In the rows, 128 means zero.
One turn moves each row of this set onto another row. After a few examples, where does it send each row asked below?
negi: [129 203 128 132 148 158  96 135 144 116 121 123 106 158 133 113 135 168
 116 136 117 140 108 129 137  60 139 110 102]
Lumed: [119 154  70 113 161 129 146 150 136 115 113  99 111 119 157 105 140 153
 163 137 141 136 112 140 104 136 155 110 118]
vodu: [106 195 157  87 143 149 133 142 138 151 133 115 122 155 145 111 153 102
 131 121 137 117 121 154 174 114 174 130 122]
Tad: [120 203 108 102 166 133 116 130 158 182 113 121 123 127 133 115 166 122
 159 127 144 119 126 117 139 155 135 129 150]
nali: [ 86 194 103  86 131 144 115 156 172 178 125 128 102 162 137 102 158 133
 143 123 143 132 115 128 145 147 157 130 148]
Tamus: [108 166 109 106 144 170 150 138 127 122 147 109 139 150 148  94 129 118
 141 111 115 136 114 123 115 159 144 145 105]
kapep: [136 138 107 107 153 129 138 139 208 150 134  91 109 150 124  89 146 161
 160 145 120 150 103 102 151 114 138 114 119]
rivet: [136 158 118 105 174 127 117 128 167 119 146 103 142 185 151 122 149 153
 123 112 103 125 142 107 145 110 150 140 115]
bem: [111 168 152  81 162 146 112 132 151 155 119 135 132 158 108 105 147 110
 153 128 166 119 116 153 153 131 153 118 128]
Nis: [136 138 140 102 149 145 113 178 158 126 144 128 104 153 141 106 119 139
 122 133 126 143  95 122 125 139 176 113  86]
kogud: [135 169 139 100 110 157 136 144 129 146 104  94 131 142 121 147 118 152
 126 139 106 137 138 123 155 119 180 126 131]
Boli: [ 96 159 108 116 178 152 134 188 139 117 136  97 101 153 161 114 155 137
 123 154 127 126 150 125 148 102 126 128  97]
mipi: [ 92 204  88 144 148 152 131 140 141 119 125 120 102 152 134 107 149 152
 120 119 118 146 109 121 115  77 104 112 105]
ripi: [105 151 113 103 191 179 123 134 156 127 123 103 141 117 137  93 129 129
 157 161 119 132 112 124 156 104 110 122 123]
kat: [121 186 148 108 168 117 132 148 140 165 119 106  99 117 146 116 167 108
 144 139 147 117 124 150 174 125 159 104 107]
sor: [124 157  98 139 132 133 124 142 127 148  92 100 137 138 129 100 141  99
 135 138 120 140 105 135 139 165 109 148 124]
bafa: [102 177 147 131 146 122 132 144 112 134  96 113 125 148 129 125 140  99
 144 121 109 146 110  97 164  86 132 101 148]
beg: [146 132 144 124 128 151  91 133 144 142 112 113 149 118 110 110 123 131
 124 148 125 127  98 151 144 130 154 127 141]
zubig: [109 129 133 145 146 159 107 144 117 146  91 125 116 147 150  93 127 141
 102 131 133 141 133 123 139 152 164 105 116]
tubel: [130 202  98 126 137 132 124 128 151 128 119 108 104 161 106 135 152 168
 150 131 120 149 120 117 124  78 111 110  96]
koru: [134 179 116 141 129  81 122 143 135 125 120 108 121 145 130 115 163 101
 129 128 109 137 121 121 160 108 124 119 159]
sinur: [107 162  95 119 146 137 140 133 116 127  73 114 145 158 150 144 126 113
 118 117 122 135 135 105 124 130 152 120 130]
duzek: [134 209 105 140 151 149 128 116 146 118 119  99 112 119 116 106 145 158
 135 144 115 136 109 133 138  69 120 100 106]
rubuv: [133 160 125 123 117 133  94 129 131 134 135 136 123 149 118 100 150 147
 125 144 122 146 148 131 153 127 124 117 187]
Vumo: [125 159 130 157 131 137 114 133 138 149  94 126 112 160 143  70 152 123
 136 128 124 150 120  93 141 118 128 109 172]
refe: [122 123 127 117 184 139 147 135 186 140 130 101 130 128 135  96 147 122
 151 136 129 138  95 114 137  96 111 102 111]
mevu: [ 86 168 116 100 164 153 133 144 150 155 114 136 106 140 128  79 151 128
 128 131 164 122 138 150 149 143 165 103 143]
Kog: [128 150 124 111 153 133 133 150 134 130 155 112 112 129 127  95 132 136
 138 135 120 147 115 133 139 181 142 123  81]
Gemuv: [112 159 127 139 147 130 128 176 106 157  74  85 108 115 131 121 133 147
 146 138 118 135 111 139 147 117 146 126 118]
fikev: [117 160 152 107 132 116 134 162 116 122 119 127 114 145 105 142 143 127
 132 142 125 142 143 137 155  83 129 100 161]
diris: [122 197 118 149 144 170 131 129 149 118 132 122  98 146 114  72 141 145
  98 142 115 147 114 135 147 102 113 112  94]
muz: [120 178 104 119 190 171 120 167 154 134 129  99 115 117 155  98 143 128
 124 167 103 131 129 104 158 123 111 139 114]
taked: [131 175 141 108 154 114 112 154 170 171 118 122 106 147 156 139 172 113
 142 123 155 117 105 129 133 101 166 113 129]
tof: [125 137 116 107  93 137 140 144 163 156 122 123 115 158 139 124 135 131
 105 132 119 161 127 130 140 161 138 120 123]
Noti: [117 186  92 138 155 135 129 105 156 117 131 128 119 142 101  99 147 145
 124 124 125 150 117 127 124 108  95  92 104]
bopep: [114 150 110 102 181 153 118 163 152 115 125 114 117 179 157 104 145 178
 124 134 127 126 161 126 133  99 149 133 133]
gub: [177 178 133  90 172 139 125 146 141 134 112 105 127 124 139 132 125 156
 167 140 114 133 108 136 132 128 155 143 114]
Mek: [119 155 110  89 145 124 137 122 171 127 149  76 132 176 121 109 148 152
 162 132 112 137 124 113 170 110 151 131 104]
puv: [102 157 141 142 122 121 118 154 116 131 117  96 111 146  91  82 146 137
 149 143 133 133 119 131 168  96 153 111 160]
Num: [144 182 138 128 145 141 113 116 162 125 133 125  99 151 104  98 139 174
 122 144 121 155 119 138 145  93 119  93  91]
figo: [124 145  90  92 156 151 129 141 141 114 126 122 142 159 135 128 136 127
 164 126 149 138 111 123  87 140 133 129 113]
Geb: [121 186  99  93 140 140 134 165 137 134 115  93 104 133 177 123 130 159
 164 133 106 147  90 123 128 120 165 138 114]
Sep: [163 159 142 120 176 158 140 151 145 115 119 108 125 121 147  88 116 140
 123 129 120 119 106 139 126 121 188 122 114]
lup: [100 172 142 116 117 167 105 144 118 142 115 127 111 147 112 107 129 133
 142 159 123 149 138  93 168 116 145 100 160]
Tomu: [135 173 119 128 125 122 128 158 144 137 104 137 100 155 142 132 156 105
 115 152 122 155 142  87 142 117 115 101 160]
zafo: [122 200 114 115 165 139 136 135 157 165 112 121 123 130 171 118 171 116
 125 108 139 100 131 123 126 116 168 124 160]
maf: [121 133 104 105 124 100 134 149 153 140  98 110 132 128 129 153 132 136
 137 127 125 142  95 152 122 110 138 111 146]
Baza: [122 200 107 131 140 155 107 121 155 114 137 130 116 187 107 102 140 142
 109 129 119 149 122 108 129 106 112 118  91]

mipi turns into diris
Nis turns into Geb
Now these:
kapep turns into Mek
Tad turns into bem
maf turns into tof
puv turns into koru

